In the rows, 128 means zero.
Where one turn sends some rows of the set: a few examples, then the rows asked:
kefu: [134 124 111 117 122 120 163 119 193 143 137 136 109 139 114 133 146 152
 125 127 130 131 119 124 104 100 111 117 109 129 165  97 125]
buga: [114 147 146 121 109 122 129 135 165 139 125 131 129 137 119 157 159 132
 125 124 140 151 138 126  93 129 106 126 112 159 143 124 128]
feze: [126 173 124 118 110 139 139 112 134 141 137 135 130 137 134 137 151 133
 109 127 131 162 123 139 104 116 135 130 117 167 145  94 132]
mir: [128 104 131 127 118 115 101 122 115 149 129 129 103 145 128 139 144 121
 116 131 130 135 128 130 121 121 120 112 127 176 141  99 114]
Tova: [132 120 128 122 145 136 115 130 145 103 152 135 118 161 107 134 181 105
 117 124 141 153 123 119 117 102 117 117 104 152 137 102 127]
Dasav: [141 101 104 102 143 122 136 123 146 128 140 130  94 146 134 112 124 113
 126 113 137 137 133 127 104 100 153 120 129 153 151  85 134]
dumut: [140 147  85 133 114 119 148 126 134 135 132 138 113 136 122 146 167 100
 128 114 148 158 104 118 114 129 135 135 119 135 145  81 106]
nusur: [127 151  94 120 125 148 180 123 180 149 137 138 108 154 114 140 147 104
 122 129 127 138 127 107 115 126 121 127 126 146 157  99 123]
Gopit: [113 135 129 125 126  99 130 119 156 132 150 141 122 167 107 127 150 113
 129 125 151 147 115 108 135 112 143 120 158 138 138  98 123]
dil: [136  84 103 120 122 149 140 125 117 141 141 130 128 149 132 138 147 109
 132 125 135 150 128 109 122 132 132 113 108 167 154  99 114]
zib: [135  90 107 102 121 111 142 109 151 127 145 133 105 147 119 120 138 108
 121 111 130 129 152 119  95 140 128 125 104 137 160  99 122]
Tavog: [129 133 101 136 133 132 142 141 178 127 127 134 122 132 127 148 157 113
 127 115 114 136 122 136  96 120 128 112 118 171 146  74  94]
rapu: [130 178 151 119 120 117 129 127 145 137 137 133 104 130 126 133 152 133
 120 124 134 164 115 121 114 108 135 110 125 147 132  99 120]
fekol: [123 120 137 132 139 167 109 119 162 147 140 139 105 137 110 136 156  97
 132 132 129 124 130 128 100 120 118 116 126 123 147  97 129]
vud: [149 106 110 120 148 145 146 118 139 143 126 147 112 127 122 103 144 106
 126 120 106 152 132 136 121 123 135 101 117 158 154  84 137]
tano: [131 110 139 110 131 135 146 123 159 155 120 115 106 124 131 112 132 125
 120 123 110 126 129 128 122 109 117 120 105 159 140 110 151]
Kelof: [150 126 114 117 114 113 150 101 153 142 144 142  88 171 119 155 159 130
 145 124 149 160 111 119 114 115 126 132 127 136 143 106 102]
kof: [133 126 129 116 151 139 130 109 163 141 155 121 106 124 119 153 154 111
 113 128 151 152 109  91 122 124 129 115  98 132 145  84 148]
bugok: [108 149 135 139 127 144 168 121 140 148 133 123 111 133 117 144 152 134
 134 151 118 169 119 122 131 119 127 120 134 157 139  85 117]
Susiv: [124 138 136 128 103 137 148 126 152 139 122 132 138 128 105 157 155 127
 129 127 118 159 138 137 118 139 102 143 105 159 150  90 119]
fup: [141 114 127 109 120 114 147 110 130 148 149 131  96 146 116 112 168 140
 118 132 139 152 143 102 117 135 113 137 120 147 124  97 141]
dos: [130 113 105  83 135 134 152 110 130 157 148 138 120 133 100 125 158 123
 125 117 132 134 146 108 102 131 136 116 116 156 149  79 129]
tobo: [124 137 149 146 107 134 152 135 163 150 121 128 108 134 113 145 144 122
 126 150 143 172 126 114 131 115 106 118 127 135 134 102 124]
bobif: [128 111 140 133 129 106 148 112 208 139 143 136 133 144 117 133 149 116
 126 122 130 153 130 110 127 132 129 125 124 137 132  96 131]
Veref: [118 127 133 130 118 109 111 120 169 135 136 134 148 141 139 131 135 110
 134 116 141 127 113 133 104 116 146 124 121 132 139 106 121]
Luk: [127  71 101 126 131 108 141 120 146 145 143 128  88 139 120 133 150 104
 128 127 129 151 134 114 125 118 141 118 130 145 163  96 120]
Dapub: [130 118 119 137 117 120 127 113 159 122 114 133  99 142 129 147 144 128
 129  98 136 141  91 145  97 115 121 102 136 151 159  95 115]

Tova moves to kof
Dapub moves to Kelof
Luk moves to zib
Now find these:
rapu moves to tobo
Gopit moves to bobif
vud moves to dil
mir moves to fup
Tavog moves to dumut
bugok moves to Susiv

Where one turn sends some rows of the set: a few examples, then the rows asked:
fug: [139  93 143 130 120 114 139 110 126 133 122 117 127 153  99]
fulu: [140 118 121 122 137 106 141 132 125 122 129  89 117 132 138]
Sosor: [ 97 105 122 119 124  93 139 116 137 144 120 136 154 136 140]
neb: [109 130 113 146 119 117 120 113 141 124 142  99 145 135 146]
Tuzuv: [106 128 134 130 124  98 119 135 132 118 120 145 138 122 158]
seri: [117 122 136 128 128 113 117 117 127 107 124 144 143 111 151]
lem: [123 137 128 133 124 113 109 124 144 148 107 103 141 115 112]
megu: [124 117 143 131 100  99 116 102 145 105 118 143 132 141 125]
Ruzo: [114 132 117 117 127 107 129 106 122 147 140  92 144 129 115]
Dovo: [119 122 149 112 129 110 130 118 135 113 140 149 124 129 114]
pomim: [119 115 135 128 118 120 122 123 132 120 118 156 140 119 152]
Nup: [121 135 129 133 133 127 128 132 162 158 121 111 138 142 122]
Sud: [116 117 139 121 110 120 128 112 131 124 108  91 140 142 161]
befu: [137  91 123 122 117 103 147 113 131 134 121 136 123 142 107]
Rulu: [119 126 138 116 127 109 143 117 127 123 146 149 120 139 115]
gam: [104  98 119 121 120 100 149 123 140 136 128 146 148 135 137]
Bal: [143 121 158 124 129 108 132 117 135 159 114 107 115 141 133]
Refi: [117 129 142 113 115 114 133 123 120 123 112  90 131 147 152]
karo: [111 126 119 130 134 137 134 121 152 159 125 111 128 136 121]
kopa: [128  93 144 137 128  80 126 138 126 144 118 137 143 132 138]
moda: [135 132 122 129 130 109 103 118 151 140 101 108 138 114 123]
larot: [123  93 138 148 126 118 123 139 111 138 128 135 150 146 127]
vize: [117 120 132  97 123 110 133 110 127 143 126 100 152 140 111]
koza: [112 113 141 128 106 103 121 111 145 109 115 146 122 149 114]
kirup: [152 105 137 141 118 120 119 118 117 125 107 144 124 124 125]
tagid: [146 107 137 143 129  79 126 133 125 142 124 137 141 132 130]
Katik: [113 122 115 113 112 118 129 109 122 143 133 101 147 129 102]
fuzed: [140 120 157 146 128 124 116 125 118 130 118 135 118 118 125]
leref: [149 130 148 112 125 110 130 115 113 157 117 107 122 139 137]
bogul: [145 134 140 121 129 100 125 103 123 155 115 101 122 140 131]
Napil: [111  98 140 150 114 120 128 124 117 147 130 137 155 141 133]
gabi: [107 124 109 134 117 110 114 133 135 117 133 106 155 130 133]
Fumo: [150 109 136 152 133 124 115 120 122 126 116 135 122 129 122]
lovu: [142 141 136 140 121 110 118 122 160 139 122 123 119 135 152]
Fodol: [115 117 111 146 105 109 124 124 146 121 137 101 143 133 147]
ranap: [128 135 135 155 118 114 116 133 155 124 121 117 113 132 147]
Zonub: [103 104 116 120 119  94 138 121 147 137 122 132 156 154 125]
Dar: [135 141 133 149 121 112 110 110 149 137 119 110 124 141 155]
peseb: [134 121 133 126 126 104 136 128 135 112 129  81 124 138 136]
dovab: [130  97 127 127 125 102 145 104 135 137 116 127 119 161 112]

gabi moves to Tuzuv
Dar moves to kirup
Now find these:
tagid moves to fulu
dovab moves to Katik
Nup moves to larot

Where one turn sends some rows of the set: a few examples, then the rows asked:
morov: [133 138 117 136 130 112 146 130 126  93 121 124 121 134 116 121  99 131
 144 125 128 126 117 132 115 176 121 119 137 146 117 151 151 119 112 129
 149 118 123 130 126 143 117 114 131]
ruzab: [136 126 135 135 128 124 142 134 145  77  93 132 132 132 131 134  94 108
 141 143 136 137 121 122 124 152 122 122 129 119 133 143 145 133 109 146
 139 102 123 137 132 104 124 142 101]
kedes: [119 129 121 129 119 119 142 119 145 119 125 137 116 126 153 121 137 113
 127 116  98 120 131 131 118  87 137 123 124 121 127 116 120 150 127 127
 121 124 109 144 109 145 125 133 145]
bas: [ 90 138 120 138 110 128 145 128 131 106 132 138 134 131 127 135 123 129
 131 147 107 115 134 120 131 126 129 136  97 145 121 121 106 101 100 129
 138  94 126 138 140 120 116 123 132]
Zilep: [ 94 126 133 130 116 135 130 121 136 125 140 126 120 140 152 126 137 124
 126 144  97 120 134 121 134 125 127 148 120 150 122 125 106  94 103 118
 125 120 132 136 143 129 131 119 130]
muzi: [119 133 123 147 132 130 123 133 137 133 141 136 119 128 148 131 115 123
 135 141 158 130 133 132 135 109 138 107 138 108 116 115 105 118 101 139
 116 121 125 110 121 164 110 145 102]
vipaz: [118 127 114 136 126 134 136 123 136 127 150 136 125 123 150 126 126 115
 132 135 169 126 130 121 134 111 134 114 130  94 109 124 120 119 109 131
 124 114 126 122 129 154  99 145  92]
dez: [ 84 129 121 139 120 129 132 126 134 121 132 128 118 134 147 128 132 118
 130 138  95 127 138 125 138 122 129 142 123 155 123 123 108  99 101 123
 130 107 125 132 135 119 120 120 137]
guna: [ 96 136 133 130 109 133 139 117 135 120 137 135 121 139 142 130 144 131
 125 144 108 113 138 121 126 129 127 145 109 140 122 120 104  86 102 120
 129 111 128 146 142 127 140 126 123]
sug: [139 125 155 138 121 111 144 131 141 109 101 129 119 153 131 129 112 115
 131 135 127 121 117 119 128 163 135 136 143 105 130 131 127 127 106 137
 122 113 132 147 128 131 168 147  93]
gotaf: [134 124 116 134 128 116 148 126 124 126 128 126 120 131 134 125 120 115
 136 108 130 125 116 119 124 182 131 141 157 142 121 155 148 113 113 116
 140 126 131 137 127 129 132 117 135]
pamap: [147 129 131 136 125 118 137 126 124 126 130 136 124 135 133 131 117 118
 127 119 140 123 117 128 120 188 135 135 152 137 125 156 130 103 104 119
 133 126 132 149 123 132 145 123 135]
zaduk: [145 130 135 133 123 128 131 138 128 129  78 134 127 119 119 128 122 120
 115 135 159 119  93 120 137 146 127 108 135  94 120 116 115 149 124 122
 128 119 135 139 145 128 110 115 140]
kot: [140 132 132 129 122 125 137 132 129 133  80 132 118 122 118 121 135 122
 114 130 160 116  97 119 135 148 128 110 138  86 119 113 121 145 126 117
 128 120 130 145 144 130 115 117 134]
vumub: [133 135 129 127 106 127 154 115 144 123 130 156 129 123 150 137 143 113
 123 120 117 109 132 124 114  98 136 128 109 106 129 119 113 142 127 125
 123 119 118 158 121 129 137 140 139]
Kem: [126 101 132 128 138 117 129 137 143 108  93 110 116 140 135 119 116 109
 128 121 122 146 121 115 125 150 146 151 159 124 141 137 144 129 100 147
 130 118 124 132 118 119 130 143 114]
begas: [145 143 130 137 127 116 137 129 128  95 123 134 125 135 118 127  96 135
 136 137 137 123 117 137 109 181 125 112 133 140 120 153 130 107 105 130
 142 115 125 141 120 145 130 120 130]
maket: [140 128 134 130 134 130 117 137 134 126  75 123 114 122 125 118 122 123
 118 136 149 129  97 127 134 138 124 103 146 104 121 116 120 149 124 122
 125 128 128 131 140 136 104 111 145]
zuko: [130 126 111 134 131 114 141 124 124 105 128 119 121 131 130 112 108 110
 135 116 129 129 113 127 122 179 129 127 149 143 115 160 149 117 110 119
 142 113 123 139 118 137 112 117 131]
lod: [129 137 122 135 114 123 144 130 144 110 117 155 133 117 135 141 122 120
 127 126 111 120 134 133 110  90 138 117 106 123 137 115 110 147 120 140
 130 114 113 143 110 129 117 136 155]
sir: [100 134 133 129 105 134 142 123 136 110 141 136 135 137 133 134 130 134
 125 152 109 110 132 117 126 130 126 142  95 139 117 123 104  95 101 127
 134 105 132 143 148 129 127 123 124]
Dege: [150 142 135 137 122 119 143 131 127 115 122 141 124 136 120 139 109 139
 136 127 139 119 121 131 111 187 127 126 139 138 126 148 131 102 106 128
 138 129 132 138 128 139 149 120 135]
muma: [131 107 130 130 137 129 136 139 146  88  92 118 129 131 134 129 100 110
 137 130 126 147 120 115 124 148 129 142 142 129 138 143 153 136 107 151
 141 116 127 126 131 109 112 135 116]
daru: [118 132 120 137 128 133 142 131 138 132 141 135 118 129 147 132 121 133
 144 134 152 125 134 122 133 108 123 118 131 105 111 113 131 127 117 136
 126 133 131 100 144 167 113 135  96]
vozof: [134 129 131 126 133 128 123 131 133 128  75 120 105 125 125 113 135 125
 117 129 151 126 102 125 133 140 125 106 149  97 119 112 125 144 129 117
 123 130 124 138 139 138 110 115 138]
feb: [134 107 149 132 130 114 138 135 144 120 101 115 118 151 135 124 119 116
 126 124 119 130 114 113 127 158 142 154 158 117 136 132 136 129 102 142
 124 127 134 135 128 136 158 144 104]
sama: [142 130 136 126 107 131 149 126 146 118 131 160 146 118 143 146 125 119
 120 129 115 109 124 122 112  97 134 128  99 117 131 122 110 150 123 137
 129 123 126 147 125 132 123 132 149]
Forok: [131 124 136 121 113 128 147 114 148 127 137 142 127 130 158 125 139 109
 119 120 101 109 122 122 120  93 132 133 118 115 123 122 121 150 131 122
 120 132 123 148 124 147 130 131 139]
Lurod: [139 126 136 123 125 129 127 129 132 131  82 123 115 126 125 113 136 122
 112 132 155 120  93 118 133 143 126 114 143  91 115 117 123 147 128 115
 124 127 131 143 144 140 113 115 134]
fef: [ 88 129 122 140 118 129 137 133 133 112 134 132 134 132 137 132 117 119
 131 146  97 122 131 121 136 122 128 141 109 156 120 125 108 107 100 128
 136 102 131 129 141 120 108 118 139]
riko: [146 129 153 137 119 121 150 132 145  90  99 135 133 144 130 137  95 116
 140 145 131 122 114 118 126 160 119 127 125 112 127 137 138 135 112 141
 132 110 134 138 140 122 152 141  92]
keni: [128 125 128 130 121 126 137 130 147 114 124 140 131 124 145 130 120 118
 124 126  95 120 123 131 115  87 135 123 114 133 128 120 115 157 122 139
 126 127 120 132 114 146 111 128 155]
pip: [119 123 110 136 123 137 152 134 133 140 144 142 133 118 141 144 127 127
 138 126 166 123 132 110 134 113 132 131 126 101 117 117 131 126 113 139
 133 127 136 105 144 146 104 139 105]
Tege: [121 128 120 148 130 132 139 144 135 145 135 143 126 122 139 148 116 134
 142 129 155 129 134 120 135 112 136 123 137 112 123 110 117 126 104 145
 127 134 135  91 137 155 114 137 113]
tokib: [140 134 130 136 129 127 127 141 130 127  70 134 117 117 119 128 122 122
 121 133 156 126  99 127 136 142 126 102 141 100 123 112 116 148 124 123
 128 122 128 133 140 126 108 116 146]
zes: [122 123 113 146 127 132 133 139 132 141 144 144 134 119 142 141 119 116
 128 131 171 130 131 121 135 114 147 121 134 102 122 120 105 119  98 143
 125 113 131 117 122 143 102 147 109]

lod moves to keni
sug moves to riko
Now find these:
zaduk moves to tokib
guna moves to sir
gotaf moves to pamap
Tege moves to muzi

